128 stands for zero in the data rows.
Here are some points, each followed by its number:
[190 253 169  83 150 149 189 198 163 132 160 128] 0
[191  91 126 132  99 139 151 120 111 164 118  43] 1
[ 96  86 153 111 119 129  93 114 107 113 161 101] 2
[ 82  89 147  83  88 138 145 107 156 142 127  24] 3
[226 197  79 197 174 106 152 143 255 103 163 219] 4
[ 40 114 145  87  31 102  97  84  90 122  90 101] 5
[149  54 156 109  88  92  71  93 117 153 120  73] 6
[195  74 134 139 137 167 129 131 139 119 142 162] 7
[147 167 142 100  72 112 152  37  95 150 161  48] 8
[ 79 128 140  82  97 112 128  45 174 152 126  66] 9
[ 72  78 106 101 149 153  71 120 167 142  81  61] 10
[208 213  78 137 149 133 183 189 152 104 125 176] 11
[ 85 125 126  85 114 118 128  79 164 164 123  56] 12
[ 84  53 104 102 131 151 105 163  54 142  50 124] 13
[101 123 110  92 131 114 148  87 210 157 138  98] 14
[138 132 144 110 111 115 168  77  95 127 160 106] 15
[163 189 121 137 148 123 197 194 114 101 117 174] 16
[148 117 141 120 108 125  74 112 140 115 162 131] 17
[108 114 163 109  98 126 151  35  60 155 153  64] 18
[125  92  98 225 205 113 108 176 126 118 129 255] 19
[ 98 112 120  99 113 148 131 108 151 133 163 114] 20
[ 51  83 151 137 101 145 125 181 117 140  53  76] 21
[105 112 141 118 108 122 113 114  56 114 141  88] 22
[145 133 108 152 165  94 147 172 201 135 112 181] 23
[195  79 142 138 117 156 111 129 111 111 148 160] 24
[ 88  80 114 127 124 142  91 157 150 185  66  90] 25
[191 155  96 164 115 142 149 131 205 173 172 115] 26
[126  65 168 129 100 140 139 115  22 121 109 114] 27
[134 200 111  56 171 136 166 130 155 101 145 112] 28
[ 75   8 114 159 151 158  63 132 105 137  80 163] 29
[ 72 232 175 120  91 156 130 145 105 192  87  28] 30
[187 207  83 114 181  88 126 140 143  75 145 228] 31
[161  98 105 146 202 166 195 155 176 111 118 174] 32
[ 98  49 194 119  99 150  63 119  21  98 114 127] 33
[106 135 133  96 145  70  72  72  45 107 153 154] 34
[ 89  65 122 132 128 151  92 180 160 173  57  97] 35
[199 147 120 168 142  98 137 146 143  95 138 210] 36
[109 188 179 128  96 110 143 246  52  47  95 141] 37
[ 90 105 119 157  93 128  75 105 230 208 120  75] 38
[127 250 132 151 137  71 121 100 127  62 153 235] 39
[159 117  98 119 126 131 106  84 197 149 151 130] 40
[139 169 140 168 139 109 130 237  29  48  90 200] 41
[102  91 131 117  81 169 148 157 186 127 146  75] 42
[143 157 145 182 153 123  94 185  90 118 105 218] 43
[136  73 165 116  60 155 123  75  68 135 182  32] 44
[142 179  98 155 152 133 208 196  98  76 118 175] 45
[104 154 147  85  57 107 104  23  71 104 174  70] 46
[156 135 108 143 152  95 158 178 203 153 103 161] 47
[205 173  46 107 177 141 233 237 116  29 116 167] 48
[144  86 156 100  76 124  44  85 144 131 172  90] 49
[113 140 106  79 117 113 153  81 176 158 153  78] 50
[169 151 141 143 133 120 134 106 146 164 120 130] 51
[ 79  72 129 110 130 135  82 131 104 132 104  80] 52
[140 124 134 149  84  99  89 126  94  68 123 163] 53
[173 135 149 133 134 109 110  95 137 161 132 133] 54
[145 107 107 144 196 168 176 141 188 143 120 158] 55
[ 83 186 137 115 102 126 200  82 116 131 131  35] 56
[143 135 144 144  99 143 108 164 159 149  82  59] 57
[110 154 122  97  80 110 131  69  86 105 149 105] 58
[103 105 159 141 126 128 116  83  79 112  80 165] 59
[136 155 114 152 112 107  90 113 146 106 132 181] 60
[101 142 123 138 103 129 102 169 200 160 101  62] 61
[107 109 130  76 138  99  86  73  57  92  91 101] 62
[244  91 116  92 165 126 181 194 178  60 170 213] 63
[103 255 106 110 152 124 145 255  43  30 100 166] 64
[117 112 122 128 147  98  93 158 147  97  90 130] 65
[ 87 163 144 115  94 133 190  69 102 127 140  42] 66
[151  96  80  99 168 153 154 104 204 218 129 136] 67
[184 182  97 204 183 133 152 194 167  86 159 241] 68
[ 97 137 158 123 119 147 101 156 126 106  96 124] 69
[128 133 130 144 130 138 200 255  85 190  66  78] 70
[126 173  99  92 156 129 128 152  59 115 121 145] 71
[ 97  52 145 117 121 136  86 125 115 127 152  95] 72
[100 106  97 114 136 146 140 154  99 112 137 135] 73
[ 52 138 164  40  81 137 101  95  93 110 150  62] 74
[126 128 130 165 122 128 124  54  90 212 133  79] 75
[ 87 151  91 106 177 109 123 154 146  87  98 174] 76
[ 68  64 121  91  75 104 108  71 129 117 139  44] 77
[182 213 115 202 174  97 155 255  27  12  85 254] 78
[131 106 177  96  86 125  49  43 140 164 172  69] 79
[ 73 187 168 108  86 147 112 135  88 167  92  28] 80
[ 63  48 123  92 104 122  74 112 203 180  85  80] 81
[151 155 120 160 124 115  95 143 124  88 126 205] 82
[165 199  46 110 147 128 172 137 186  87 144 161] 83
[135 132 152 115 141 119 102  91 154 114 127 111] 84
[ 70 113 157 124  90 140 128 156 117 137  74  80] 85
[ 73 128 103  75 132 158 199  85 227 145 144  76] 86
[161 105 177 101  93 111  76  50  30 124 162 154] 87
[130  84 139 102  82 149 139 159  24 162 150 104] 88
[131 144 151  97  96 131 177  58  79 140 165  77] 89
[158 154 190  96 112 137 142 165  97 129 150  91] 90
[142 145 104 158 125 131 185 105 139 190 136 119] 91
[114 169 102 128 155 134 143 184 197  99 138 113] 92
[ 97 159  51  81 159 113 125 156  72  50 138 204] 93
[134 128 119 101 144 153 124  88 110 148 171 119] 94
[ 59  30 164 122 106 114  74  68 126 149 124  64] 95
[147  99  81 101 236 115 157 232  86  51  86 194] 96
[ 89 120 119 115  89 142 162  69  90 125 148  72] 97
[137  54 177 119 103 144 116 177  80 167 119  32] 98
[ 75  47 118 217 194 124  76 234 189 123  87 232] 99
[ 71  34 149  91 102 146  70 139  65 135  95  33] 100
[150 137 151 102 119 107 142  62  98 111 152 153] 101
[119 124 136 134 113 136  95 112 166 114  84 147] 102
[108 106 115 152 121 144 100 111 196 207 123  93] 103
[179 168 110 101 154  67 158 118 136  50 160 209] 104
[ 99  92 180 103  80 119  88  16 156 149 185  56] 105
[ 61 182 202 105  48 135 136 124 122 141 122  83] 106
[126  94 164 153  57 145  82  30  88 188 147 101] 107
[142 194  75 101 177 138 130 112 145  90 172 207] 108
Which point above is nearest to each new point by angle? Its number follows each.
[ 28 101 147  90  15  98  95  70  67 135  74 107] 5
[ 69  84 152 151 154 155 137 100  75 212 109  97] 75
[114 138 132 161 137 144  83 101 178 230  88 101] 103
[218  88 107 153 106 144 150 112 147 170 104  55] 1
[233 128 110 101 152 129 178 191 167  71 159 194] 63
[ 62 163  48 120 216 121 141 214 106  61  85 210] 76
[108 155 171  99 110 119 112  74  99  99 184  99] 46
[179  73  99 159 121 183 128  40 236 161 243 103] 40
[149 136  70 184 128 159 195 122 255 206 145  87] 26
[184  48 144 131 121 137 141 131  74  72 159 181] 24
[101 239  79 162 161 147 171 237 196 117  91 123] 92
[102 182 101 131  93 116 132 184 194 134 109  64] 61
[ 43 170  58 103 210 121 161 193 119  84  94 186] 76
[120  91 171 112  73 145 120  78 102 139 168  43] 44
[103  91 133 137 119 152  91 148 126 109  98 132] 29
[ 96 194 167 135  80 129 143 146 145 131 124 125] 106
[138 155 121  99 141 133 126 151  53 121 118 138] 71
[161 153 101 140 134 110 174 167 201 156 124 136] 47
[154  62 162 132 116 133 129 116  49 123 142 135] 27
[134  99 142  82 112 111  93  54  72 140 156 136] 87
[ 75 138  85  85 142 150 183 116 226 134 138 108] 86
[ 88 109 121 132 137 149 200 175 121 170 142  33] 70
[108  67 178 127  97 159  83 110  63 107 126 152] 33
[ 72  70 167 126 113  99  75  79 146 136 132  96] 95
[174  60 206 119  79 123  50   8   0 153 155 159] 87
[102 107 180  87  79 127 153  22  51 133 163  57] 18
[ 86  81 215 127  84 147  93  58 175 134 156  65] 105
[168 140 143 122 117  94 129  68 127 108 146 173] 101
[129  72 124 136 143 137 141 149 104 146  68 109] 13
[128 180 150 199 162 114  69 189 100 118 102 238] 43
[158  92 166 116 111 125  89  60  41 130 140 166] 87
[124 161 133 116 105 121 137 156  38 101 101 189] 41
[132 139  82 174 134 152 179 142 226 173 137 112] 26
[119 169 140 166 158 123  74 166 109 125 121 202] 43
[166  78 125 183 118  99  75 101 161 123 102 148] 102
[111 147 108 137 126 135  91 143 210 133  55 134] 102
[ 92 224 107  99 113  79 131 190  53 100  80 114] 64
[150 255 135 166 138 109 134 129 142  92 153 194] 39
[ 97  45 192 120  94 158  49 126  10  87  95 156] 33
[150 159 173 102  76 106 111 140  92 100 169  88] 90
[214 233  86 217 211 119 180 225 170  45 167 255] 68
[147 100 144 163 107 144 127 155 166 183  56  57] 57
[110 152 172 109 110 116 118  93  98 101 168  93] 46
[155 255 129 185 144  94 132 142 120  61 150 245] 39
[189 107  86 129 146 139 148 172 141 129 159 165] 63
[134  93  83 118 160 157 149 112 193 216 129 115] 67
[181 140  93 125 151 117 203  76 151 112 118 131] 83
[153 126 146 161 102 149 122 167 125 196 115  51] 57
[127 234 127 156 129 115 136 129 129  98 148 197] 39
[123 123 158 113  95 119  59  68 115 141 165 102] 79
